128 stands for zero in the data rows.
Here are some points:
Array([123, 163, 118, 75, 70, 142, 127, 109, 120, 134])
Array([89, 103, 143, 153, 101, 159, 125, 179, 129, 84])
Array([161, 177, 127, 112, 70, 151, 110, 111, 134, 162])
Array([120, 164, 116, 101, 98, 145, 171, 132, 127, 201])
Array([87, 114, 137, 88, 125, 116, 150, 152, 116, 63])
Array([147, 151, 155, 94, 66, 153, 144, 160, 131, 102])
Array([91, 124, 110, 79, 99, 116, 145, 127, 153, 80])
Array([80, 124, 121, 118, 108, 157, 91, 134, 160, 79])
Array([86, 121, 119, 94, 85, 123, 157, 159, 124, 92])
Array([60, 103, 132, 81, 122, 115, 168, 122, 147, 104])
Array([138, 104, 117, 181, 162, 120, 79, 137, 160, 77])
Array([132, 179, 136, 72, 88, 152, 132, 96, 115, 142])
Array([111, 115, 165, 144, 87, 181, 91, 151, 130, 92])
Array([138, 120, 153, 202, 150, 93, 165, 139, 81, 157])
Array([148, 81, 140, 189, 172, 78, 128, 141, 102, 102])
Array([145, 151, 88, 89, 92, 137, 151, 104, 164, 176])
Array([143, 169, 109, 79, 114, 142, 127, 93, 170, 185])
Array([176, 105, 136, 197, 166, 78, 137, 119, 96, 148])
Array([120, 173, 137, 89, 68, 157, 118, 124, 117, 143])
Array([170, 102, 138, 204, 170, 78, 136, 123, 109, 147])
Array([138, 171, 142, 80, 77, 158, 138, 127, 108, 165])
Array([119, 138, 86, 87, 89, 140, 89, 112, 136, 106])
Array([153, 114, 137, 189, 146, 75, 134, 125, 68, 147])
Array([162, 174, 124, 108, 92, 163, 146, 122, 163, 185])
Array([151, 176, 120, 83, 82, 160, 134, 129, 120, 162])
Array([135, 164, 99, 78, 85, 147, 128, 126, 147, 176])
Array([159, 146, 81, 88, 105, 138, 124, 97, 161, 180])
Array([47, 104, 127, 99, 143, 136, 102, 129, 129, 97])
Array([137, 170, 108, 104, 69, 154, 139, 145, 111, 146])
Array([127, 86, 143, 197, 177, 80, 140, 154, 114, 113])
Array([111, 180, 139, 80, 88, 150, 141, 105, 109, 156])
Array([126, 182, 123, 75, 148, 143, 127, 88, 155, 186])
Array([89, 97, 133, 160, 171, 132, 91, 157, 140, 72])
Array([165, 167, 81, 102, 97, 140, 115, 107, 156, 159])
Array([107, 167, 96, 74, 149, 101, 158, 97, 119, 165])
Array([132, 101, 134, 184, 185, 87, 164, 118, 82, 158])
Array([146, 128, 140, 191, 173, 66, 134, 113, 87, 142])
Array([54, 103, 134, 101, 111, 140, 130, 151, 118, 95])
Array([162, 154, 112, 93, 86, 157, 153, 135, 124, 191])
Array([169, 108, 131, 207, 172, 80, 123, 132, 113, 140])
17 more points follow, each with its number after it:
Array([100, 86, 125, 132, 94, 164, 92, 148, 162, 87]) 0
Array([73, 95, 127, 115, 108, 167, 129, 168, 125, 92]) 1
Array([157, 116, 142, 204, 183, 82, 135, 126, 97, 137]) 2
Array([174, 99, 136, 191, 186, 88, 152, 125, 99, 154]) 3
Array([135, 78, 139, 184, 170, 86, 169, 143, 90, 126]) 4
Array([154, 176, 120, 80, 89, 153, 143, 112, 144, 172]) 5
Array([96, 145, 117, 65, 143, 105, 141, 133, 166, 83]) 6
Array([161, 116, 130, 194, 193, 77, 126, 109, 109, 142]) 7
Array([182, 181, 84, 120, 119, 133, 108, 110, 126, 155]) 8
Array([120, 171, 155, 73, 83, 154, 127, 134, 133, 103]) 9
Array([136, 98, 147, 145, 111, 178, 69, 164, 140, 92]) 10
Array([112, 105, 129, 175, 106, 153, 138, 185, 160, 92]) 11
Array([125, 168, 138, 77, 90, 156, 169, 110, 109, 156]) 12
Array([122, 89, 134, 188, 178, 69, 124, 145, 115, 104]) 13
Array([165, 117, 140, 206, 174, 87, 122, 121, 96, 129]) 14
Array([57, 138, 132, 92, 114, 125, 137, 157, 121, 96]) 15
Array([179, 155, 123, 80, 86, 153, 140, 107, 132, 175]) 16
Which two of these numbered points are nearest to each point below by angle, seen from the average point of the first points? Their numbers follow each, nearest first.
Array([150, 116, 144, 202, 192, 85, 141, 126, 100, 139]) > 2 7
Array([137, 162, 158, 74, 76, 160, 128, 123, 147, 106]) > 9 12
Array([166, 185, 114, 119, 84, 151, 99, 117, 122, 133]) > 8 5
Array([44, 130, 150, 120, 149, 134, 113, 143, 101, 104]) > 15 1
Array([138, 162, 121, 73, 86, 159, 149, 106, 164, 160]) > 5 16
Array([130, 84, 154, 193, 158, 84, 149, 156, 99, 103]) > 4 13
Array([67, 109, 132, 79, 100, 130, 162, 132, 136, 99]) > 15 1
Array([94, 108, 97, 120, 141, 118, 76, 127, 157, 75]) > 0 6
Array([160, 105, 135, 204, 165, 75, 129, 124, 99, 147]) > 2 14
Now 17 new points, numbered from 0 again:
Array([153, 163, 123, 95, 64, 147, 144, 104, 128, 161]) 0
Array([166, 103, 150, 207, 168, 87, 143, 125, 97, 145]) 1
Array([153, 86, 134, 174, 178, 86, 163, 112, 83, 168]) 2
Array([56, 94, 128, 127, 135, 183, 152, 148, 152, 130]) 3
Array([102, 115, 117, 94, 144, 162, 83, 118, 204, 119]) 4
Array([109, 92, 160, 184, 163, 92, 162, 163, 93, 110]) 5
Array([132, 130, 131, 57, 111, 158, 170, 90, 124, 174]) 6
Array([95, 77, 128, 153, 143, 146, 90, 142, 162, 73]) 7
Array([55, 123, 149, 110, 119, 163, 113, 150, 128, 93]) 8
Array([138, 168, 129, 67, 94, 150, 152, 101, 100, 144]) 9
Array([132, 157, 140, 64, 103, 183, 155, 102, 129, 135]) 10
Array([131, 85, 147, 191, 179, 79, 136, 151, 107, 104]) 11
Array([140, 142, 146, 67, 108, 168, 171, 168, 128, 107]) 12
Array([161, 112, 167, 188, 153, 84, 126, 135, 76, 108]) 13
Array([84, 123, 124, 82, 101, 103, 148, 155, 134, 83]) 14
Array([194, 103, 148, 206, 142, 99, 113, 125, 115, 136]) 15
Array([101, 142, 122, 94, 118, 172, 85, 139, 142, 80]) 16
The same question for these:
Array([98, 82, 116, 171, 141, 142, 88, 118, 160, 81]) > 7 4
Array([136, 188, 122, 80, 89, 149, 128, 105, 122, 146]) > 9 0
Array([60, 104, 146, 136, 113, 154, 121, 149, 155, 83]) > 8 7
Array([49, 121, 133, 96, 158, 160, 144, 145, 135, 103]) > 8 3
Array([158, 102, 137, 132, 66, 144, 140, 180, 158, 107]) > 12 7
Array([92, 66, 126, 117, 181, 159, 151, 155, 145, 89]) > 3 7
Array([96, 70, 126, 168, 149, 136, 107, 152, 172, 84]) > 7 11
Array([118, 65, 106, 163, 178, 130, 106, 142, 170, 91]) > 7 11
Array([172, 160, 109, 101, 78, 136, 147, 100, 138, 173]) > 0 9
